(in the rows, 128 means zero)
Rotation paths and how fast each direction turns (degrees per step):
Each turn is a multiple of 5 degrees from 10 to 175, or 0.
Each row of a path follows its step; steps can be skipped.

step 16: [132 114 130 126 119 127 123 128 126 121 132 130 130 114 110 127 122 128
 124 122 130 133 135 121 145 124 136 139 125 134 140 140 127 121 117 118
 134 134 130 117 138 141 125 127 137 129 136 144 125 126 130 130 138 128
 123 132 135 131 135 124 123 122 138 139 136 140 130 130 128 130 116 121
 147 138 137 119 132 126 123 126 122]
step 17: [147 117 136 119 133 125 127 130 128 146 128 127 140 129 127 132 123 132
 127 128 112 127 139 138 132 120 124 134 134 130 131 144 143 126 125 135
 126 141 122 124 128 133 128 133 138 124 130 132 132 106 119 134 131 141
 124 136 128 128 134 120 127 129 137 139 131 143 130 119 115 118 122 123
 139 132 127 127 129 128 120 132 123]
step 18: [144 124 135 122 125 114 126 125 138 130 132 114 139 144 126 127 125 124
 123 123 119 127 131 131 127 123 121 134 135 151 138 127 124 122 129 124
 123 120 121 118 131 131 126 129 125 149 119 134 130 119 119 124 135 132
 139 122 129 132 131 131 128 136 137 132 132 137 133 118 126 123 132 124
 129 132 145 132 136 139 126 142 125]
step 21: [147 133 125 126 129 130 125 137 121 140 123 114 139 129 127 133 143 132
 134 122 124 135 124 124 127 120 129 135 124 131 138 136 137 128 121 136
 130 127 136 134 132 138 120 121 141 131 135 135 141 118 113 129 136 125
 121 129 127 137 126 139 120 121 140 119 137 136 123 118 130 129 123 132
 145 135 129 121 129 138 130 132 112]
step 30: [125 125 140 128 117 121 125 132 124 129 120 137 131 146 143 136 125 134
 124 129 124 127 143 124 109 122 121 136 133 142 134 142 138 126 125 110
 127 128 137 119 134 144 125 124 123 128 122 131 138 139 127 129 134 132
 135 132 134 129 137 128 123 137 134 128 132 138 116 116 133 127 127 121
 143 123 129 128 123 132 128 138 123]
step 32: [131 121 121 128 122 123 118 135 124 132 132 121 118 130 128 126 126 130
 131 118 123 140 134 118 138 119 137 128 120 125 121 142 129 127 116 126
 123 133 120 115 137 139 130 126 134 134 137 144 132 113 136 129 142 144
 123 128 123 132 138 128 120 125 137 127 114 140 135 115 132 131 116 118
 139 140 130 136 126 129 133 131 131]
step 33: [139 120 122 132 127 128 119 136 136 139 130 131 128 121 121 129 120 127
 127 133 131 131 131 125 128 122 126 137 141 136 142 132 133 132 120 120
 134 124 134 118 133 134 137 133 136 136 135 131 125 109 120 125 138 138
 121 127 133 136 142 126 114 124 137 133 134 139 134 125 118 125 136 120
 142 133 127 132 114 140 112 132 119]
step 34: [125 124 130 121 123 118 123 132 128 131 130 132 143 130 122 136 125 118
 129 125 122 133 135 129 122 123 129 129 144 148 137 138 136 116 130 119
 120 135 129 126 118 134 130 116 141 138 116 136 131 119 125 127 134 140
 139 135 129 139 138 123 122 118 132 131 137 134 122 116 119 116 127 125
 126 135 140 116 136 125 123 139 128]
[129 126 129 129 127 129 128 126 132 124 126 128 128 126 130 128 129 128
 127 130 130 127 128 129 128 128 130 127 127 130 132 129 126 129 128 129
 131 126 129 129 128 125 129 128 127 127 131 126 124 124 127 129 130 126
 129 125 127 128 126 126 127 130 129 132 128 128 129 130 129 130 129 130
 128 131 129 129 127 128 126 128 122] -> 175
[122 131 126 127 126 128 129 125 129 128 125 129 130 128 132 131 130 130
 132 127 128 128 129 127 129 129 128 130 130 129 129 128 124 130 126 126
 127 131 129 129 127 130 124 129 129 125 124 128 129 128 129 127 128 128
 131 128 128 128 127 128 127 128 131 129 129 126 129 132 130 127 128 128
 128 126 127 127 128 131 128 129 128] -> 70
[125 125 124 128 127 132 126 130 130 129 126 126 126 127 127 127 126 127
 133 127 127 127 128 127 125 126 131 127 127 130 128 125 130 129 125 127
 128 129 128 128 125 127 131 129 129 129 131 129 129 129 131 127 130 126
 126 129 129 130 130 125 127 128 131 131 127 126 126 127 129 126 128 125
 127 129 126 127 127 126 126 129 129] -> 40
[127 127 130 127 129 129 130 130 126 130 127 133 127 127 129 128 124 131
 128 125 127 130 126 128 129 132 129 127 129 128 130 130 127 130 127 130
 127 130 127 129 127 130 129 127 124 130 129 126 129 128 125 127 132 127
 128 128 128 126 130 126 127 130 128 127 131 132 127 129 128 127 128 129
 128 125 128 128 124 127 125 125 129] -> 110

step 1: [114 124 121 123 128 125 119 128 128 127 130 139 125 133 112 133 137 123
 122 130 123 129 138 133 134 122 131 135 137 121 121 127 119 110 126 132
 115 131 140 125 111 131 124 125 125 136 121 130 144 137 122 121 137 144
 120 137 114 120 126 143 130 120 122 135 122 131 146 141 132 131 123 129
 135 138 137 126 143 129 137 131 135]
step 5: [106 119 130 133 136 137 138 126 133 129 132 119 128 138 124 144 129 131
 131 138 119 128 125 123 110 119 124 113 119 131 145 131 118 127 134 116
 126 119 137 118 128 138 121 119 131 129 129 132 129 121 140 130 126 126
 125 130 133 118 140 128 124 122 133 130 118 132 151 126 127 118 125 133
 138 132 137 139 129 120 132 129 133]
step 9: [128 133 122 130 115 131 121 135 111 126 142 125 124 127 128 128 133 144
 133 130 124 120 151 122 118 133 124 126 127 121 126 127 119 130 119 133
 127 122 135 121 127 134 128 132 130 131 140 133 127 122 138 123 132 136
 126 112 126 132 131 131 135  99 130 128 111 129 133 116 135 133 142 120
 126 126 141 127 130 139 127 135 134]
step 20: [136 122 112 115 125 128 124 133 126 122 120 131 134 129 129 128 122 127
 134 127 115 123 118 123 132 118 129 132 131 117 143 127 118 118 127 130
 121 120 133 115 129 135 135 137 123 134 132 124 150 124 144 127 139 119
 130 131 116 134 124 125 128 135 115 134 139 136 134 131 138 133 130 111
 142 128 129 117 126 117 126 120 113]
step 25: [112 127 128 139 129 123 123 116 128 133 118 122 132 142 144 127 116 138
 124 130 123 115 146 120 131 123 122 120 110 125 131 136 120 132 136 130
 128 123 126 124 133 125 138 138 145 119 122 131 123 127 138 125 131 127
 125 129 120 123 122 121 152 127 136 126 129 133 131 121 130 126 139 131
 148 127 131 133 130 125 120 134 122]
step 26: [127 127 128 124 124 111 124 138 114 130 125 116 129 148 130 130 144 134
 135 138 127 129 123 140 131 110 122 121 124 131 125 123 123 132 131 148
 129 109 133 125 139 134 137 129 120 135 130 115 139 121 131 132 126 125
 112 134 126 131 117 123 135 127 120 130 126 126 127 138 135 130 138 128
 135 123 145 128 136 128 118 127 130]
step 27: [127 130 129 132 124 127 121 128 125 131 125 131 116 125 138 143 141 117
 127 143 113 129 139 124 139 129 122 130 130 110 144 133 122 136 138 126
 130 116 139 128 132 123 138 121 133 118 129 121 131 135 125 120 121 132
 135 131 121 129 113 150 123 124 109 138 124 135 129 142 135 130 121 134
 122 128 131 126 134 125 122 128 139]
step 33: [126 136 119 133 132 125 118 124 132 123 124 136 140 133 119 141 126 116
 128 130 119 127 128 136 126 129 115 131 111 124 144 124 113 122 135 127
 128 138 133 121 126 127 127 132 125 127 122 125 146 139 133 121 141 138
 122 141 133 140 124 136 132 139 128 140 133 147 135 135 143 130 124 129
 146 128 131 126 126 128 135 128 137]
[128 128 130 127 127 131 128 131 128 128 128 128 129 129 132 128 131 128
 129 128 126 127 124 128 131 126 127 126 128 128 127 127 127 127 125 129
 128 127 130 129 127 124 132 129 133 128 128 124 126 127 125 128 128 133
 127 128 129 131 131 126 129 128 126 127 126 126 128 125 128 126 128 130
 127 128 128 128 126 128 126 127 130] -> 80
[129 125 132 124 128 128 127 132 127 125 125 126 127 127 129 128 125 128
 131 130 129 129 134 128 128 127 128 128 128 125 131 127 126 130 128 128
 129 129 128 125 126 130 129 123 130 131 129 127 131 127 126 128 128 128
 126 128 130 130 131 127 127 129 130 129 127 127 129 130 127 127 127 128
 126 130 128 127 127 128 130 131 128] -> 100
[126 126 124 129 128 129 125 127 126 131 127 127 129 130 130 130 128 129
 128 127 130 129 127 128 126 128 128 128 129 126 125 127 131 132 127 127
 126 126 131 128 129 130 131 127 126 130 128 130 128 128 124 128 131 126
 129 129 129 131 126 130 130 128 129 127 128 129 129 125 129 126 128 129
 127 131 131 130 125 128 133 131 127] -> 85
[128 130 131 126 127 128 127 131 121 128 128 131 127 124 127 126 132 128
 127 126 127 128 128 130 124 128 128 132 130 129 126 130 128 130 132 131
 127 125 128 127 128 127 128 129 125 130 129 129 127 127 128 127 128 130
 128 129 128 129 129 130 126 128 127 129 130 130 130 125 128 129 129 131
 129 129 128 125 128 131 126 129 127] -> 125
[127 127 129 129 129 129 127 127 125 128 128 125 130 129 128 126 128 132
 129 130 128 127 129 130 131 124 128 127 127 127 124 129 127 129 128 125
 128 128 128 126 129 128 123 128 128 129 128 129 128 126 126 127 130 128
 129 129 128 128 132 132 126 126 128 128 127 125 129 129 130 130 131 130
 130 124 128 132 130 129 126 126 131] -> 85

step 0: [133 122 130 130 117 126 108 118 143 140 131 115 139 132 116 130 138 129
 141 125 130 114 118 132 119 135 130 109 125 127 140 129 124 127 129 131
 121 122 131 120 123 134 138 124 122 125 134 121 121 130 112 149 127 141
 149 117 115 118 131 132 129 129 126 138 143 136 132 123 132 122 130 135
 131 122 127 124 135 129 132 135 144]
step 7: [ 99 138 129 136 122 134 114 133 130 131 131 136 115 132 127 124 130 134
 121 121 124 129 120 141 144 117 120 128 140 116 112 133 130 129 129 126
 125 117 133 129 131 139 116 135 127 115 118 120 129 127 131 128 138 128
 130 139 128 117 126 151 127 122 120 118 135 140 122 121 130 136 126 122
 127 139 119 123 121 135 124 136 114]
step 17: [124 125 120 138 120 119 125 118 119 128 117 138 130 119 124 120 129 127
 128 139 136 131 113 136 132 128 131 135 123 142 116 132 134 134 121 124
 120 126 119 135 113 134 134 142 130 113 127 116 134 129 126 115 142 128
 131 143 112 127 140 117 125 140 131 121 121 141 139 121 117 136 131 130
 129 124 144 125 131 123 104 129 126]
step 24: [131 134 129 114 139 125 129 127 117 128 126 130 129 147 135 122 126 111
 121 104 128 121 138 121 121 127 131 136 133 121 125 128 122 133 126 125
 124 128 119 135 126 126 122 132 123 127 136 113 120 129 124 133 126 122
 127 138 121 120 106 114 130 130 134 132 139 133 117 124 133 108 130 127
 123 116 143 139 145 140 135 145 124]
step 26: [142 127 119 131 132 136 124 126 123 128 126 131 130 133 136 136 133 131
 123 119 145 134 118 131 131 120 143 129 122 122 120 130 114 151 124 124
 134 116 121 131 143 133 109 133 113 111 118 119 125 130 122 136 123 125
 140 121 126 124 113 133 130 129 139 123 129 144 124 128 128 132 124 137
 127 126 117 138 148 118 135 131 115]
step 28: [129 122 116 140 132 123 120 111 134 121 133 129 131 129 127 141 133 134
 117 122 138 132 107 125 145 130 132 127 137 132 120 140 105 132 122 131
 139 120 120 115 136 134 112 128 139 127 138 109 130 129 133 131 124 127
 134 117 120 120 126 129 125 131 119 138 123 130 136 125 132 139 144 122
 124 115 125 114 128 134 118 133 124]
step 29: [147 123 126 135 126 133 137 123 138 116 137 113 129 135 117 130 135 133
 140 133 135 139 125 134 124 125 143 128 126 131 129 124 119 119 130 124
 137 122 124 127 114 119 121 121 124 117 140 120 129 135 134 138 131 120
 142 137 116 117 124 124 120 122 141 131 150 130 139 141 127 136 115 147
 125 123 135 123 141 123 130 138 129]
step 31: [125 121 129 132 136 134 123 131 132 127 142 109 130 133 112 130 136 130
 132 133 137 139 120 131 137 127 123 120 116 134 127 114 110 132 147 123
 116 125 122 119 142 124 123 137 133 120 136 119 119 129 129 136 121 117
 131 130 138 112 143 125 114 125 126 138 130 140 131 133 129 130 138 134
 127 139 122 122 133 138 134 127 150]
[124 126 127 132 129 130 132 128 126 126 127 132 129 128 125 129 127 130
 129 130 130 125 129 129 129 126 127 127 127 130 126 126 131 128 129 126
 130 128 130 131 125 128 127 125 125 124 126 131 129 128 126 127 128 126
 129 126 129 129 125 128 127 127 126 128 130 129 129 128 127 129 126 130
 127 126 129 130 130 129 127 129 126] -> 115
[125 129 128 128 130 126 128 126 129 129 130 125 126 129 129 128 127 129
 126 131 128 127 128 131 127 129 127 127 130 128 132 128 127 128 130 127
 130 127 128 125 128 129 128 127 125 125 128 126 131 127 127 127 126 128
 127 125 129 131 128 127 129 133 127 125 128 131 125 128 128 130 128 127
 130 127 128 129 122 129 125 131 129] -> 140
[130 124 129 130 130 127 128 131 125 126 130 130 131 131 128 125 128 127
 126 126 129 127 125 128 126 129 128 126 127 128 127 129 128 128 126 129
 131 130 126 130 126 127 126 131 130 128 126 124 127 126 130 127 128 127
 128 128 130 130 129 123 131 129 128 127 127 129 128 130 127 126 125 127
 127 130 126 129 127 126 126 130 127] -> 10
[129 127 132 127 131 129 126 128 128 126 125 127 126 127 131 126 131 129
 128 131 131 129 128 128 129 129 125 125 125 128 127 129 131 127 128 129
 126 130 128 128 131 126 128 128 127 124 126 128 127 126 126 127 127 129
 128 127 123 129 129 127 126 129 127 129 128 128 125 128 130 128 129 127
 127 130 125 128 132 125 125 126 129] -> 80

step 2: [130 119 143 130 156 128 143 128 120 135 129 134 115 136 128 139 125 130
 136 126 117 136 112 119 128 130 127 127 139 125 117 138 126 137 117 135
 130 123 126 126 123 137 137 135 120 133 124 131 138 133 130 135 138 125
 140 125 154 131 134 132 143 130 134 123 143 119 123 130 133 129 132 125
 125 133 133 121 134 125 128 136 106]
step 6: [133 120 125 126 139 129 129 134 125 137 130 126 130 134 128 133 117 130
 131 132 131 131 119 134 126 113 132 130 131 137 118 131 127 131 131 131
 146 121 115 126 130 133 127 117 132 131 108 135 136 138 139 144 135 119
 121 146 134 128 126 112 129 130 144 124 118 123 128 127 136 133 121 137
 130 144 147 145 125 127 142 120 109]
step 12: [133 121 118 116 123 121 124 124 130 117 115 130 121 135 141 128 129 133
 120 128 121 127 126 127 113 114 133 131 120 127 124 133 139 120 123 123
 124 121 118 137 104 148 132 146 124 124 122 139 119 130 124 140 124 125
 124 131 141 136 125 119 131 145 127 146 116 134 115 137 132 118 136 133
 123 133 137 130 133 131 142 125 129]
step 16: [129 132 140 131 141 123 128 128 120 145 130 138 129 144 134 135 136 131
 127 128 119 137 137 129 124 113 146 115 127 122 139 133 134 124 120 119
 112 118 125 124 120 138 128 138 127 123 125 143 136 137 123 128 119 133
 135 132 150 129 134 134 145 124 127 120 121 129 127 146 124 127 142 122
 133 133 125 118 135 137 130 123 112]
step 18: [126 102 135 125 138 122 128 132 131 134 138 123 120 139 124 132 131 141
 118 117 121 137 128 122 114 119 130 118 134 122 128 135 108 121 116 138
 142 120 129 134 136 135 123 138 128 131 111 148 127 141 134 127 146 118
 121 139 132 139 128 129 130 130 135 123 118 130 128 123 136 133 132 142
 127 129 137 129 124 132 130 141 123]
step 20: [129 116 120 126 130 120 146 122 121 126 137 134 125 133 141 125 114 129
 127 128 125 122 124 135 122 116 136 135 139 142 118 126 139 128 107 133
 126 114 128 128 112 130 135 122 130 124 118 145 125 133 131 138 134 118
 132 124 147 115 135 131 130 124 131 125 133 128 120 139 135 127 119 133
 129 134 125 130 127 137 154 128 110]
step 21: [131 108 137 136 136 147 114 131 125 146 131 126 113 131 134 119 127 133
 114 124 125 128 118 127 133 113 138 124 116 112 131 132 134 137 120 140
 127 129 126 132 109 129 141 129 140 122 116 144 134 129 132 127 132 126
 140 127 134 134 138 122 134 124 129 123 137 131 124 119 136 125 134 139
 119 130 118 125 135 137 130 115 114]
step 28: [135 130 129 132 139 130 130 122 126 121 137 139 124 132 129 126 120 129
 140 137 134 128 128 116 111 122 132 128 142 113 137 126 137 124 135 124
 116 130 120 122 117 133 127 137 124 119 130 125 133 132 129 135 129 124
 127 143 152 129 141 127 147 131 126 139 129 136 116 144 132 127 128 127
 121 143 128 130 119 124 145 137 103]
[129 129 130 129 129 126 126 126 129 127 129 126 129 127 132 131 125 129
 130 131 125 127 128 127 129 127 126 127 130 128 131 125 128 127 131 126
 127 129 129 133 127 128 126 129 128 130 129 130 128 125 130 129 129 130
 130 129 127 128 127 128 129 132 127 130 128 125 129 132 129 125 130 128
 125 127 128 126 127 123 128 127 129] -> 25
[126 130 130 128 130 130 131 126 127 127 127 130 129 129 131 126 127 128
 130 128 128 125 128 125 127 131 129 128 125 127 129 124 127 129 129 128
 129 130 126 128 128 126 129 128 130 125 128 129 129 129 133 127 130 123
 128 130 129 129 130 127 127 126 129 128 129 129 130 126 128 130 130 130
 130 125 130 127 127 127 129 124 126] -> 100
[128 124 125 127 130 130 128 131 127 125 130 129 125 127 126 129 128 125
 124 126 128 129 130 127 128 128 128 124 127 129 128 126 126 130 129 132
 129 129 129 131 132 131 126 128 130 127 125 126 130 128 127 127 128 128
 129 130 128 128 127 129 129 127 126 128 127 129 127 127 127 130 128 127
 125 125 128 127 127 127 126 123 132] -> 85
